Small tables with named rows and columns. After each table, cells are looked up by row and column.

zavena =
,lotikom,tulu,bire
fim,77,156,72
lizaf,107,105,89
zonul,91,148,66
gat,46,150,86
nasopa,122,218,108
kilenil,89,55,67
garomo,128,93,117

bire of lizaf is 89
bire of fim is 72
lotikom of zonul is 91
lotikom of fim is 77
bire of nasopa is 108
bire of zonul is 66
bire of kilenil is 67
tulu of fim is 156
bire of garomo is 117
tulu of nasopa is 218
tulu of gat is 150
lotikom of garomo is 128
tulu of zonul is 148
tulu of kilenil is 55

sof:
         tibudu  zem  vuv  gomo  pevipus  munate  sak  danilel  zaz  pup
fadamab     0.3  0.6  0.8   0.3      0.4     0.5  0.4      0.4  0.4  0.5
ved         0.3  0.3  0.4   0.4      0.4     0.5  0.2      0.3  0.3  0.4
kuvinu      0.3  0.6  0.7   0.3      0.5     0.5  0.4      0.4  0.4  0.4
vid         0.3  0.3  0.4   0.5      0.3     0.4  0.4      0.4  0.2  0.3

ved, danilel: 0.3
kuvinu, danilel: 0.4
ved, vuv: 0.4
ved, munate: 0.5
kuvinu, tibudu: 0.3
ved, gomo: 0.4
fadamab, danilel: 0.4
vid, pevipus: 0.3
vid, vuv: 0.4

dakobus.csv
,bizukip,bunu,gaf,beli,divopek,bezul,zivide,madoku,ril,sebiv
kemu,299,194,44,822,129,375,-148,-887,180,427
tev,299,194,44,822,-522,375,-148,-631,237,489
las,299,194,44,822,-273,512,-148,-887,-18,427
benol,299,194,44,822,129,97,-148,-754,345,475

las, beli: 822
las, bizukip: 299
benol, madoku: -754
tev, bunu: 194
benol, divopek: 129
kemu, madoku: -887
kemu, gaf: 44
las, sebiv: 427
benol, bezul: 97
tev, sebiv: 489
benol, zivide: -148
kemu, bizukip: 299
tev, bezul: 375
tev, divopek: -522
benol, gaf: 44
kemu, divopek: 129
las, madoku: -887
las, bunu: 194

pegoz
         sozop  tal  povulu  mosoka
gol        134   99     127     145
suk        113  132     116     106
kozos      104   37      95     132
mut        133  116     132     141
bedavel    160  154     160     163
dos        136  210     147     107
rer        107   51      98     127
bogomir    108   51      99     129
fusume     148  219     158     120
zal        134  210     148     110
bir        108   46     100     133

suk, tal: 132
dos, mosoka: 107
mut, mosoka: 141
bir, mosoka: 133
kozos, sozop: 104
dos, povulu: 147
Row with the largest povulu: bedavel

zokofa:
|  | dat | fasolin | dogebaz | das | zuv |
|---|---|---|---|---|---|
| roniv | 5.12 | 5.10 | 4.94 | 7.23 | 7.28 |
| bisevi | 5.08 | 4.94 | 4.99 | 4.98 | 5.12 |
| busi | 5.15 | 5.20 | 5.10 | 6.39 | 6.33 |
| gunedu | 5.15 | 5.20 | 5.23 | 4.57 | 4.49 |
| basef | 5.18 | 5.10 | 4.99 | 7.58 | 7.58 |
| lirike | 5.21 | 5.25 | 5.23 | 6.03 | 5.88 |
| bakufu | 5.10 | 5.03 | 5.04 | 5.25 | 5.33 |
| dagevi | 5.11 | 5.21 | 5.35 | 2.58 | 2.50 |
| bula | 5.13 | 5.11 | 4.98 | 7.04 | 7.07 |
| lusum | 5.11 | 5.00 | 4.90 | 6.97 | 7.09 |

gunedu, dogebaz -> 5.23
lusum, zuv -> 7.09
basef, zuv -> 7.58
busi, zuv -> 6.33
bula, zuv -> 7.07
lusum, dat -> 5.11
roniv, dogebaz -> 4.94
gunedu, zuv -> 4.49
gunedu, das -> 4.57
lirike, dat -> 5.21
bisevi, dat -> 5.08
bisevi, dogebaz -> 4.99
dagevi, dat -> 5.11
bakufu, das -> 5.25
lusum, fasolin -> 5.00

sed =
,pez,paleg,sizubat,bif
gikamik,57,36,85,66
fuf,48,22,74,93
temulu,45,57,47,76

What is the paleg of temulu in sed?
57
What is the sizubat of gikamik in sed?
85
What is the pez of gikamik in sed?
57
What is the bif of temulu in sed?
76
What is the paleg of fuf in sed?
22
What is the bif of fuf in sed?
93
What is the paleg of gikamik in sed?
36
What is the pez of temulu in sed?
45
What is the bif of gikamik in sed?
66
What is the pez of fuf in sed?
48
What is the sizubat of temulu in sed?
47
What is the sizubat of fuf in sed?
74

nidir
cols = tise, moluduv, nolo, nomeb, puti, kaz, rugisiz, mima
roferar: [62, 104, 81, 137, 38, 66, 85, 120]
sasazuk: [162, 61, 111, 137, 117, 42, 97, 139]
vap: [121, 79, 81, 186, 130, 90, 85, 159]
nuvuzik: [121, 79, 87, 162, 124, 66, 85, 146]
kop: [91, 32, 75, 56, 117, 72, 101, 113]
buret: [127, 93, 117, 56, 56, 84, 126, 93]
timezur: [132, 90, 171, 89, 50, 18, 65, 66]
bog: [168, 108, 75, 219, 142, 155, 89, 133]
fek: [80, 101, 93, 105, 81, 60, 93, 106]
kag: [86, 101, 69, 113, 56, 84, 81, 93]
pib: [74, 86, 33, 113, 124, 114, 24, 80]
pek: [80, 86, 39, 97, 93, 114, 109, 13]

kag, tise: 86
buret, moluduv: 93
buret, nolo: 117
fek, nolo: 93
timezur, puti: 50
buret, nomeb: 56
timezur, nomeb: 89
sasazuk, nolo: 111
buret, kaz: 84
kop, nomeb: 56
timezur, tise: 132
roferar, mima: 120
fek, mima: 106
Which row has the largest rugisiz? buret

